[ 4.94, -1.09, -6.52, -8.38, -6.13] : q602
[-2.33, -8.32, -2.33, -2.33,  3.90] : q432
[0.03, 5.94, 8.54, 6.81, 6.81] : q93
[0.01, 5.73, 8.42, 6.76, 1.34] : q932
[ 8.14,  7.76,  3.19, -2.82, -7.64] : q230
[0.14, 5.87, 8.33, 6.62, 1.18] : q5
[ 8.12,  7.82, -3.06, -3.06, -7.68] : q766
[-8.06, -4.05,  2.21, -4.05,  8.42] : q276
[-5.02, -8.42, -7.27, -2.22,  3.86] : q577
[-8.01, -4.23,  2.06,  8.49,  8.49] : q381
[ 4.90, -0.96, -6.43, -8.53, -6.11] : q317
dup q432: 
[-2.33]
dup q93: 
[6.81]
dup q766: 
[-3.06]
asked: [-8.01, -4.23,  2.06,  8.49,  8.49]
q381
dup q381: 
[8.49]
dup q276: 
[-4.05]

[-0.46,  0.42, -1.69, -0.46, -3.92,  5.87, -5.02, -8.13, -1.98, -2.08,
 -1.37,  1.00,  6.20, -0.73, -7.44, -1.34,  1.73,  1.23,  4.68, -5.73,
 -0.38,  1.73, -1.34,  2.18, -2.88,  1.17, -1.34, -3.97,  0.11, -2.20,
 -0.22,  0.14, -2.61,  0.13, -0.46,  5.15,  3.89,  2.57,  1.18, -3.62,
  1.75, -6.22,  2.40,  0.28,  3.08, -0.64, -4.60, -3.68, -1.75,  6.04,
  2.75,  4.28,  1.12, -1.34, -5.16]  q317
[ 1.64, -2.53,  4.55,  2.11,  5.18, -5.23,  3.69,  2.55, -0.75,  2.42,
 -4.17,  2.82, -7.31,  4.02, -1.84, -1.31, -7.15,  3.20, -2.70,  3.23,
 -1.17, -1.79,  4.45,  4.05, -4.17, -4.17,  2.15,  0.06, -0.76,  1.28,
 -1.54,  1.50,  3.15,  2.51,  0.61, -5.23, -6.98,  1.07, -0.25,  0.21,
 -2.32,  1.34,  0.67,  3.53,  2.68,  0.84, -1.97,  0.26, -3.22, -4.17,
 -2.25,  0.04, -6.43, -1.95,  9.57]  q432
[ 0.31,  2.20,  0.08,  3.16,  0.80,  1.50, -2.19,  0.73,  4.12, -1.12,
  1.54,  1.72, -6.17, -0.94,  4.16, -0.99,  2.20,  1.16,  2.70,  2.09,
 -1.07,  4.64, -1.80, -3.16,  0.82, -4.47,  3.13, -0.26, -0.32,  0.27,
 -2.05,  0.97, -3.76, -0.12,  4.10, -3.44,  6.07, -4.28, -1.33,  1.97,
  2.65,  1.96, -3.83, -2.34, -3.12,  1.57,  0.62, -0.94, -0.99,  1.22,
  1.49, -1.23, -3.68, -0.38, -2.10]  q577
asked: [ 0.31,  2.20,  0.08,  3.16,  0.80,  1.50, -2.19,  0.73,  4.12, -1.12,
  1.54,  1.72, -6.17, -0.94,  4.16, -0.99,  2.20,  1.16,  2.70,  2.09,
 -1.07,  4.64, -1.80, -3.16,  0.82, -4.47,  3.13, -0.26, -0.32,  0.27,
 -2.05,  0.97, -3.76, -0.12,  4.10, -3.44,  6.07, -4.28, -1.33,  1.97,
  2.65,  1.96, -3.83, -2.34, -3.12,  1.57,  0.62, -0.94, -0.99,  1.22,
  1.49, -1.23, -3.68, -0.38, -2.10]
q577
asked: [ 1.64, -2.53,  4.55,  2.11,  5.18, -5.23,  3.69,  2.55, -0.75,  2.42,
 -4.17,  2.82, -7.31,  4.02, -1.84, -1.31, -7.15,  3.20, -2.70,  3.23,
 -1.17, -1.79,  4.45,  4.05, -4.17, -4.17,  2.15,  0.06, -0.76,  1.28,
 -1.54,  1.50,  3.15,  2.51,  0.61, -5.23, -6.98,  1.07, -0.25,  0.21,
 -2.32,  1.34,  0.67,  3.53,  2.68,  0.84, -1.97,  0.26, -3.22, -4.17,
 -2.25,  0.04, -6.43, -1.95,  9.57]
q432

[ 7.04,  0.05,  3.57,  0.51,  1.64, -2.72, -2.72,  7.24, -2.76,  4.43,
  0.37,  0.86, -1.98, -2.72] : q766
[ 2.07,  1.14,  0.08, -0.76,  1.02,  2.94,  0.83,  0.54,  1.67,  1.35,
 -0.19, -0.67,  0.41,  0.76] : q230
[-1.92,  3.12, -3.93,  1.20,  0.76,  0.00, -2.52, -3.32, -0.29, -2.07,
  2.92, -0.08,  0.46, -2.58] : q93
[-2.71, -1.49, -2.19,  1.37, -3.71, -3.18, -1.41, -1.68,  0.59, -0.88,
  0.90,  1.33, -0.73, -1.96] : q276
[-2.75,  0.09, -1.74,  3.94, -3.38, -0.65, -1.82, -3.42, -0.94, -2.23,
  0.38,  0.82, -0.29, -2.44] : q932
[ 0.20, -1.65,  0.32, -0.87, -3.07, -1.47,  0.65,  0.26, -1.47,  0.39,
  0.92,  0.20, -3.08,  0.28] : q5
[ 1.47, -0.43,  3.50,  3.78, -0.01,  2.32,  2.54,  1.62,  0.00, -0.25,
 -0.24, -2.34, -0.60,  2.53] : q352
[-1.64, -2.08,  0.28,  6.23, -2.01,  0.38, -1.13, -2.01,  1.36, -0.85,
 -0.55, -1.32, -1.32, -0.70] : q602
asked: [-2.75,  0.09, -1.74,  3.94, -3.38, -0.65, -1.82, -3.42, -0.94, -2.23,
  0.38,  0.82, -0.29, -2.44]
q932
dup q766: 
[-2.72]
asked: [-1.92,  3.12, -3.93,  1.20,  0.76,  0.00, -2.52, -3.32, -0.29, -2.07,
  2.92, -0.08,  0.46, -2.58]
q93

[-1.51, -3.56,  7.89,  1.46, -1.51,  2.64]  q577
[-2.27, -3.00, -3.15, -6.51,  0.85, -6.92]  q432
[-2.32, -3.62,  7.14, -9.25, -1.20,  7.14]  q602
[ 3.53, -2.30,  1.11,  0.11, -1.04, -6.51]  q230
[-4.63, -2.57, -3.51, -0.60, -1.05,  4.77]  q5
[-5.53, -0.26,  0.25, -3.57, -5.82, -4.99]  q317
dup q602: 
[7.14]
dup q577: 
[-1.51]
asked: [ 3.53, -2.30,  1.11,  0.11, -1.04, -6.51]
q230
asked: [-2.32, -3.62,  7.14, -9.25, -1.20,  7.14]
q602

[-1.04, -0.93, -4.20,  2.37, -1.09,  1.02, -1.23, -6.35,  0.30, -1.04,
 -1.04,  1.95,  1.77, -2.17,  3.34,  2.03,  3.61,  1.99, -0.63, -1.95,
 -1.23, -1.63, -1.11,  4.48, -0.04, -3.74, -1.04, -0.17, -3.29, -0.04,
 -1.10,  0.52,  2.60,  1.75, -4.45,  0.70, -1.48, -3.51,  2.29,  4.25,
  1.11, -1.08, -4.76, -5.20] = q432
[-2.51, -4.45,  0.17, -0.13,  0.05, -2.52, -4.60,  1.06,  1.63, -0.46,
 -1.15, -3.90, -0.25,  1.10,  0.58, -2.56, -3.34, -2.95,  2.15,  1.40,
  0.40,  2.10, -0.92,  0.54,  4.19, -0.46,  2.70,  3.36, -4.01,  1.26,
  1.41, -1.23, -3.28, -4.32,  1.45, -1.20, -0.56,  0.14,  3.80, -4.41,
  0.26,  1.54, -2.15,  7.47] = q766
[-0.33,  2.14, -2.22, -3.17,  0.26,  2.66,  0.14,  4.36, -0.31, -1.83,
  1.99,  0.15,  4.68, -1.90,  1.73,  0.53, -7.09, -2.41, -2.84, -0.84,
  0.50, -0.14,  2.13,  0.35, -1.95, -2.87,  1.83, -5.65,  2.93,  1.10,
  0.55, -0.07,  1.40, -1.40,  1.25,  1.24,  4.73, -3.85,  0.82, -0.22,
  3.20,  1.40, -4.05,  0.89] = q352
[ 0.55,  3.27,  0.87,  2.61,  0.37, -6.87,  5.53,  0.14, -1.32, -0.48,
 -2.64, -0.69,  2.13, -2.88, -1.42,  0.69, -1.07,  0.51, -1.89,  1.05,
  2.61, -2.99,  4.16,  0.19, -2.67,  0.22,  1.79, -6.60, -0.63,  1.67,
 -1.82, -3.37,  3.11,  1.17, -0.38, -1.98, -2.68, -3.73, -1.66,  2.59,
 -0.21, -1.23,  3.47, -4.09] = q381
[-3.17,  1.72,  0.22,  2.28, -1.21,  2.43, -2.38, -4.04,  1.96, -1.10,
 -2.95,  0.10,  2.93,  0.03,  3.22,  0.38,  1.78,  1.57, -2.82,  1.87,
  2.54,  2.78,  1.31,  4.45,  4.05, -1.88,  7.08, -0.68,  1.92,  5.21,
  3.11, -0.42,  1.42, -2.08, -2.36, -2.52, -1.62, -0.60,  3.96,  4.11,
 -0.01, -1.26,  0.22,  1.52] = q317
[ 6.04,  6.04, -3.20,  0.75,  6.04,  1.00,  4.16,  1.70,  0.75, -2.90,
 -2.21, -2.52,  5.46, -2.24, -0.57,  1.38,  0.20,  6.04,  0.86, -2.02,
 -5.33,  0.12, -2.52, -0.29, -3.08, -1.51,  0.52, -4.14, -0.72,  1.65,
  1.65, -1.56, -0.10,  0.68,  1.62, -0.05, -2.40, -5.25,  2.20,  5.27,
  3.30, -1.09, -4.03, -0.90] = q276
[-2.40,  1.31,  3.62,  6.11, -0.75, -5.19,  4.85, -0.43,  0.03, -2.79,
 -2.51, -1.05,  1.37,  0.97,  0.48, -2.93,  0.70,  2.10, -1.46,  1.06,
 -1.63, -0.37,  0.94,  2.41, -2.38,  0.71,  3.99, -4.87, -2.79, -1.45,
 -2.97, -1.65, -0.37, -0.37, -1.55, -3.20, -3.17, -2.28,  1.88, -0.37,
  4.35, -2.44, -1.90, -2.14] = q577
[-1.04, -0.93, -4.20,  2.37, -1.09,  1.02, -1.23, -6.35,  0.30,  2.85,
  0.94, -0.93,  1.77, -2.17,  3.34,  2.03,  3.61,  1.99, -0.63, -1.95,
 -1.23, -1.63, -1.11,  4.48, -0.04, -3.74,  1.56, -0.17, -3.29, -0.93,
 -1.10,  0.52,  2.60,  1.75, -4.45,  0.70, -1.48, -3.51,  2.29,  4.25,
  1.11, -1.08, -5.57,  1.83] = q5
dup q766: 
[-0.46]
dup q352: 
[1.40]
dup q317: 
[0.22]
dup q381: 
[2.61]
asked: [ 0.55,  3.27,  0.87,  2.61,  0.37, -6.87,  5.53,  0.14, -1.32, -0.48,
 -2.64, -0.69,  2.13, -2.88, -1.42,  0.69, -1.07,  0.51, -1.89,  1.05,
  2.61, -2.99,  4.16,  0.19, -2.67,  0.22,  1.79, -6.60, -0.63,  1.67,
 -1.82, -3.37,  3.11,  1.17, -0.38, -1.98, -2.68, -3.73, -1.66,  2.59,
 -0.21, -1.23,  3.47, -4.09]
q381
asked: [-3.17,  1.72,  0.22,  2.28, -1.21,  2.43, -2.38, -4.04,  1.96, -1.10,
 -2.95,  0.10,  2.93,  0.03,  3.22,  0.38,  1.78,  1.57, -2.82,  1.87,
  2.54,  2.78,  1.31,  4.45,  4.05, -1.88,  7.08, -0.68,  1.92,  5.21,
  3.11, -0.42,  1.42, -2.08, -2.36, -2.52, -1.62, -0.60,  3.96,  4.11,
 -0.01, -1.26,  0.22,  1.52]
q317

[ 3.97,  0.33,  6.86,  3.78,  0.66, -0.30,  5.64, -1.27, -0.46, -4.38,
  1.89,  5.04, -1.31, -0.40, -1.16,  3.33, -2.45, -4.77] -> q93
[-1.06, -8.22, -0.26,  0.09, -6.06,  2.68, -0.05,  1.43,  2.49,  3.66,
  0.96, -8.36, -0.92,  2.68,  0.64,  1.40, -1.05,  5.03] -> q381
[ 3.64,  0.98,  0.98,  1.63,  0.26, -2.80, -2.66,  2.11, -0.58,  4.26,
  1.81, -6.77,  3.64,  0.98, -2.57,  0.98, -7.23, -1.08] -> q5
[ 3.69, -8.75, -2.44,  0.36, -2.34, -5.68, -3.01,  3.08,  3.36,  6.34,
  1.99, -4.50, -2.15,  2.51, -3.93,  0.51, -3.59, -1.99] -> q932
[-0.58, -7.24, -0.12, -2.76, -4.61, -4.14, -4.28,  2.94,  6.86,  2.55,
  0.18, -6.65,  0.81, -5.04, -4.18,  0.36, -4.53, -1.02] -> q766
[-1.85, -4.37, -6.59,  2.60, -2.05, -4.15, -5.92, -0.14,  0.75,  5.57,
 -0.42, -2.34,  2.84,  1.20, -3.04,  4.21, -3.36,  1.47] -> q317
dup q381: 
[2.68]
asked: [ 3.69, -8.75, -2.44,  0.36, -2.34, -5.68, -3.01,  3.08,  3.36,  6.34,
  1.99, -4.50, -2.15,  2.51, -3.93,  0.51, -3.59, -1.99]
q932
asked: [-1.06, -8.22, -0.26,  0.09, -6.06,  2.68, -0.05,  1.43,  2.49,  3.66,
  0.96, -8.36, -0.92,  2.68,  0.64,  1.40, -1.05,  5.03]
q381

